(in the rows, 128 means zero)
Families of rows that turns and mirrors carry onto each other, the same ones carrying the whole set onto itself: the rest of each named row's family, in list order:
5 families of 3 rows:
bak: [ 98 135  67 127  80 131 122 132 116 144 154 100  96 120 134  99 124 116
  98 125 130 121 105 142 115 132  97 184 104 154 123  88 142 118 123]
Limot: [120 142 153 143 100 129 124 143 125  79 123 120  50 114 170 148 129 143
  89 119 135 162 113 120 133 123 110 119 146 146 116 123 152 141 107]
Dat: [ 78 114  98 107  86 115 137 140 136 147 166 113 144 121 174 140 141 102
 101  86 145 146 134 141 106 106 125 132 130 116 129 103 153 147 104]
menen: [112 143  74 110  85 135 144 118 125 122 129  96  94 101 136 100 109 133
 113 144 139 126 105 136 121 150 105 157 102 167 144 103 147 116 134]
Tura: [ 75  94 107 119 106 112 114 148 123 140 161 119 136 128 168 137 150 106
 110 103 152 140 138 134 127  99 131 125 132 121 132 114 141 150  89]
Nuruv: [101 112 126 107 109 125 110 147 123 132 158 122 139 135 168 150 139  95
  92  88 151 129 142 148 136 104 133 131 140 119 115 116 158 140  89]
niz: [119 135  68 117  94 118 133 122 129 123 146 103  96 115 136 100 113 115
 119 142 138 133 105 141 121 132 113 174  97 159 139 100 129 104 136]
Dep: [130 155 153 120 104 141 125 133 141  91 127 122  65 118 180 144 119 130
  89 107 128 158 103 133 130 131 122 125 146 139 122 140 172 162 108]
Gozuk: [127 140 147 134  98 141 133 135 121  88 128 101  50 110 160 144 104 131
  90 124 134 147 114 110 150 139 104 139 151 153 113 112 175 139 119]
Tid: [ 98 127  74 122  94 125 122 138 120 122 141  95  89 118 144 108 129 132
 111 154 128 125  92 137 112 139 108 174  94 165 136  96 134 106 132]
Kun: [ 85 107 104 113 100 117 131 147 132 127 163 121 139 129 179 152 138  95
 110 101 161 145 142 139 118  99 129 136 139 112 126  97 146 161  99]
lozen: [132 162 149 142 101 129 123 128 131  80 134 127  51 119 167 145 119 130
  97 120 140 165 109 122 131 130 125 140 140 146 118 117 172 155 109]
tilo: [ 96 150  66 111 104 124 129 127 123 138 141  86  86 107 153  86 128 126
 106 145 122 140 106 136 120 131 107 155  99 155 131  90 139 104 136]
Deve: [115 162 144 125 109 132 130 129 137  93 126 110  47 114 181 135 131 142
  88 131 135 153 117 121 140 124 118 112 148 158 114 117 171 152 107]
zanat: [ 76 117 106  97 118 119 124 153 146 146 156 112 128 122 181 134 156 107
 100 104 142 137 138 145 129  97 136 120 142 116 130  98 145 153  98]

Which other rows belong to the same family as Dat? menen, Dep
Which other rows belong to the same family as zanat? tilo, Deve
Which other rows belong to the same family as Kun? niz, lozen

Families of rows that turns and mirrors carry onto each other, the same ones carrying the whole set onto itself: the rest of each named row's family, in list order:
4 families of 4 rows:
pulus: [127 134 113 143 128 146  94 153 101 105 168 132 143 158 110 136 129  88
 112 152 128 137  96 104 135 135  94 135 149 116 120 133 113 135 138 135
 163 132 140 125 148 119 125 128 109 109 121 135 121 146 123 121 145 128
 127]
soras: [120 153 132 127 147 143 117 139 138 152 157 148 133 127 125 143 132 131
 133 121 176 134 143 135 134 120 154 130  98 137 118 152 123 118 120 146
 145 136 149 153 116 148 117 115 130 145 129 141 126 128 140 142 107 143
 143]
gufo: [138  94 126 133  84 118 114 158 124 125 118  85 112 140 139 117 132 100
 106 115  96 132  96 122 135 119  99 147 146 115 159 146 169 112 138 109
 170 132 127 147 150 117 116 138 136 136 129 137 127 125 148  95 133  96
 118]
pul: [101 150 138 137 128 155 107 127 123 133 169 133 134 120 140 149  99 140
 120 143 171 132 135 135 124 118 145 116 114 156 120 138 118 107 145 136
 136 105 147 158 135 131 100 118 136 122 126 143 131 133 124 125 110 141
 140]
niv: [122 109 123 126 118 116 150 135 143 145 140 134 127  90 159 118 166 132
 135 112 139  94 157 130 130 109 128 132 130 128 150 154 143 130 129 119
 120 145 108 151 120 112  98 128 157 145 145 160 128 162 121 118  86  97
 120]
notup: [131  74 123 137 133 104 138 115 134 150 140 105 132  87 165 131 135 152
 141 102 135  99 139 115 142 119 131 128 145 152 139 158 132 118 111 115
 132 142 101 113 102 115 101 124 152 133 139 155 137 163 116 124 111 103
  94]
zufur: [141 126 137 136  89 133 112 138 134 118  98 112 131 129 142 127 136 102
 121 127 105 124 106 136 130 123  88 130 153 113 181 164 170 134 148 117
 162 157 117 148 125 112 134 157 140 143 141 151 124 139 163 107 122  80
 118]
lezal: [130  94 131 129 129 109 148 122 158 149 140 118 123  86 142 113 136 167
 136 115 131 103 141 138 121 118 129 125 144 147 129 157 134 129 136 123
 124 124 106 124 126  96  94 138 163 131 141 154 162 172 134 118  93 101
 110]
mapef: [140 121 122 124 131 134  97 161 123 130 144 133 146 150  96 139 110 113
 121 130 122 163  77 121 160 124 104 141 161 124 120 130  89 149 132 141
 157 151 140 117 141 112 149 155 106 113 118 143 148 148 128 141 140 111
 127]
Lafu: [146 106 119 124  96 115 109 114 123 120  96  99 111 136 156 132 118 123
 115 120 113 165 104 122 136 130 105 135 157 124 173 176 159 126 134  94
 162 138 105 116 122 110 142 152 138 140 142 128 127 124 146 123 130  95
  98]
malir: [146 122 126 133 153 137  95 144 114 109 137 132 153 143 119 152  98 118
 119 128 125 154  88 114 156 137  99 135 156 119 139 133 110 133 121 135
 152 144 120 115 117 122 153 136 106 103 113 150 136 159  94 153 146 115
 104]
bir: [106 102 126 124 110 108 144 140 133 152 143  99 117  91 158 133 141 140
 126 109 128  81 144 131 113 114 130 133 134 151 146 147 152 102 147 125
 117 129 120 141 137 105  87 125 151 125 111 156 141 142 112 117 116  92
 130]
lesaz: [129 146 134 137 129 152 105 160 120 123 140 136 153 162 111 152 129  94
 123 120 129 134  95 133 132 129  98 128 139 111 131 122 108 140 131 148
 165 163 127 140 118 118 151 139  95 121 112 135 133 154 131 148 150 114
 132]
sizi: [130 143 132 134 153 133 109 125 137 139 158 130 122 122 139 141  92 153
 122 119 179 150 117 133 137 143 152 115 109 168 129 156 128 109 105 123
 127 133 139 138 114 124 144 116 133 136 136 126 136 116 127 141 115 151
 118]
Zomik: [129 140 131 120 144 132 112 143 141 149 164 146 126 123 109 117  98 159
 129 140 174 154 121 132 137 132 154 125 122 161 114 151 107 125 132 135
 130 125 154 139 122 128 125 125 142 130 136 136 144 138 144 141 101 155
 134]
tefis: [141 102 134 127 100 113 114 128 144 129  97 101 121 124 128 124 124 130
 121 115  95 144  90 137 136 118  93 132 161 127 161 170 150 139 144 108
 166 129 115 116 143 101 133 167 141 138 134 143 157 122 168 104 124  85
 117]

Which other rows belong to the same family as Zomik? lezal, mapef, tefis
Which other rows belong to the same family as pulus? gufo, pul, bir

Families of rows that turns and mirrors carry onto each other, the same ones carrying the whole set onto itself: the rest of each named row's family, in list order:
5 families of 5 rows:
Kef: [145 125 111 105 123 155 111 123 100 110 123  98 130 139 139  93]
ros: [138 117 162 127 146 142 115 100 155 122 147 130 134 126 139 102]
lumi: [133 131 146 109 151  95 133  87 109 124 145 119 128 133 104 149]
Per: [138 117 126 108 132 143 128 153 114  92 105  87 113 146 128 102]
Ser: [123 139 124 117 139  83 126 141 142  88 126 119 110 113 103 111]
Debap: [141 127 152 121 120 121 124  89 142 127 137 156 134 124 136 133]
riniz: [119 137 145 108 138 140 143 155 129 152 152 124  99 125 151 131]
biger: [104 123 123 110 143 132 146 175 141 131 135 111 111 129 152 143]
rup: [121 123 137 121 132  94 121 160 137  86 116 119  97 134 111 114]
neki: [104 122 137 103 132 147 129 139 153 144 134 127 125 131 171 116]
sir: [124 133 134  83 135 169 124 151 124 134 144 117 116 134 154 123]
lamif: [147 120 149 110 125 150 117 106 158 113 117 135 133 143 114 105]
Rolos: [130 120 108 113 130 150 112  99  99 101 120  90 133 138 114 120]
Nebu: [130 122 117 120 126  82 145 110 104 124 148 128 126 113 104 137]
lukad: [144 114 126 125 120 140 122 139  85 101 119  92 132 146 123 105]
gak: [108 132 124  93 142 152 147 151 134 141 138 121  86 134 146 114]
vigum: [150 125 161 119 159 138 134 115 147 135 144 152 127 131 140 135]
nop: [111 101 114 113 125 159 119 134 111 109 123  87 106 136 140 101]
Teg: [119 132 123 120 155  91 125 149 110  89 129 108 115 119 100 133]
romi: [126 118 146 129 140  99 146 153 160 109 121 126 111 132  96 126]
Kep: [125 135 113 113 145 126 138 107  98 142 155 111 131 119 136 159]
Mem: [112 121 125 140 130 110 138 148 111  96 110 106 108 124  90 105]
gepi: [115 129 136 112 141  92 133  97 102 133 142 124 124 149 136 153]
puli: [142 115 154 122 146 127 110  90 149 122 136 143 124 136 112 105]
pirez: [114 138 126 122 151  93 134 104  89 126 142  96 130 128 132 146]

Which other rows belong to the same family as Rolos? biger, lamif, romi, Kep
Which other rows belong to the same family as pirez? Kef, riniz, rup, puli
Which other rows belong to the same family as Ser? ros, lukad, gak, gepi

Families of rows that turns and mirrors carry onto each other, the same ones carrying the whole set onto itself: the rest of each named row's family, in list order:
3 families of 6 rows:
bila: [110 106 106  91 144 140 139 148 134 135 125 136 146  99 121 104 121 132
 147 134 105 129 103 110 118 121 102 117 124 153 123 102 121  99 148 171
 133 120 108 114 158 144 125 134 108 155 124 163 139 119 136 150 118]
fabud: [132 123 120 104 146 118  93 135 140 146 179 136 109 151 134 152 137 122
 132 103 142 129 157 143 136 134 117 173 143 103 150 123 129 141 112 106
 102 105 149 137  77 119 119 112 136 141 159 160 124 145 145 123 112]
dez: [126 147 121 122 157 130  93 136 103 156 137 119 118 125 120 154 136 142
 146  95 125 118 135 142 118 144 128 162 131 140 164 117 118 145 109 114
 109  84 123 134  81 109  85 103 120 145 150 164 128 137 139 132 118]
Zeg: [115 115  89  89 145 118 152 145 160 116 130 144 116 130 126 123 111 113
 136 148 106 141 112 122 135 137  99 135 138 163 117 119 135 113 152 148
 119 155 137 110 169 118 152 144 131 152 157 154 121 123 111 119  96]
Deka: [142 134 123 110 150 111  96 138 140 139 185 143  90 145 143 160 132  95
 128  96 128 130 139 146 141 145 136 169 140 121 159 137 135 147 115 104
 115 113 149 143 103 121 109 106 149 144 161 151 106 133 155 121 120]
tez: [124 122 146  86 120 131 149 137 153 145  95 136 122 122 120 127  89 104
 131 154 102 139 107 126 130 141 122  95 122 153 114 123 141 123 127 169
 122 143 123 103 151 147 135 147 133 136 135 132 138 127 140 113 129]
kaso: [124 119 118  92 122 131 146 126 161 146 122 128 147 126 127 125  95 106
 153 178 108 126 102 119 139 143 111 113 129 155 115 112 132 127 134 165
 111 151 124 107 154 128 150 139 127 150 133 118 133 121 127 117 120]
rodur: [110 105 117  90 140 104 139 163 163 123 128 142 108 129 128 123 123 104
 114 138 107 142 119 128 135 131 115 125 124 155 123 134 145 105 144 160
 122 159 132 123 164 146 153 164 135 136 151 158 142 118 123 131 106]
Kadu: [154 154 149 106 133 116  97 134 136 175 135 123 123 136 128 149 137 130
 150 130 133 136 150 132 122 126 126 159 127 125 152 124 117 170 105 112
  94 108 135 146  74 131 100 115 134 143 143 123 118 165 144 130 127]
povo: [105 118 106 109 140 136 143 139 133 145 120 135 136  99 116 116 117 111
 146 150 107 126  87 112 132 125  91 117 137 161 121 120 114 100 158 162
 131 126 123 116 163 125 126 135 114 160 128 146 130 118 110 133 114]
fot: [142 118 130  75 122 143 149 132 159 136 107 132 147 116 124 114  93 126
 152 159 103 137 120 123 126 132 112 113 117 146 106 100 138 129 125 172
 112 145 122 114 151 141 144 138 126 139 127 137 130 127 149 118 121]
rore: [130  95 106  75 147 121 149 162 167 112 134 146 120 119 121 119 116 128
 134 130 114 140 123 119 127 126  98 138 128 156 118 114 143 119 152 158
 115 156 135 123 162 143 156 145 130 140 143 171 131 120 133 125  97]
taref: [121 152 131 106 163 126 104 133 107 156 172 108 114 127 141 142 146 134
 139  98 122 115 147 140 130 155 120 160 123 157 152 145 115 140 115 102
 122  87 118 148  99 124  78  99 113 135 142 149 136 140 145 136 128]
tose: [149 168 131  97 132 121 109 125 124 173 167 120 117 124 145 141 129 120
 141 126 125 138 159 143 117 150 125 162 114 136 144 132 122 151 101 109
 106 105 134 143  94 133  84 111 139 131 130 114 123 163 156 114 137]
vif: [106 117 109 102 143 135 138 151 120 137 120 136 127 112 123 106 123 107
 127 136 100 143 100 117 122 129 120  98 122 146 127 127 121  85 140 169
 138 126 117 101 158 141 122 145 113 157 139 156 140 109 129 138 132]
vik: [123 154 132 129 155 126  90 133 106 154 150 131 107 127 139 152 139 115
 140  98 111 113 121 138 134 144 137 157 135 153 165 135 121 145 114 108
 127  85 114 145 106 117  72 103 122 148 148 155 117 135 151 145 124]
sede: [141 136 132  88 146 111 107 133 136 147 191 127  98 131 149 156 138 120
 133  95 131 136 155 153 121 146 116 162 140 131 145 143 147 142 117  89
 116 107 150 152  97 123 105 103 137 137 146 144 123 137 148 110 118]
vabob: [157 168 150 117 133 123  94 125 133 174 153 131 113 138 140 147 133 102
 143 133 117 124 136 138 136 137 142 158 120 130 148 136 116 166 101 117
 110 116 133 148  95 126  91 121 143 138 141 119 108 158 161 127 139]

Which other rows belong to the same family as sede? Zeg, kaso, povo, taref, tose
Which other rows belong to the same family as bila? Deka, fot, rore, vik, vabob

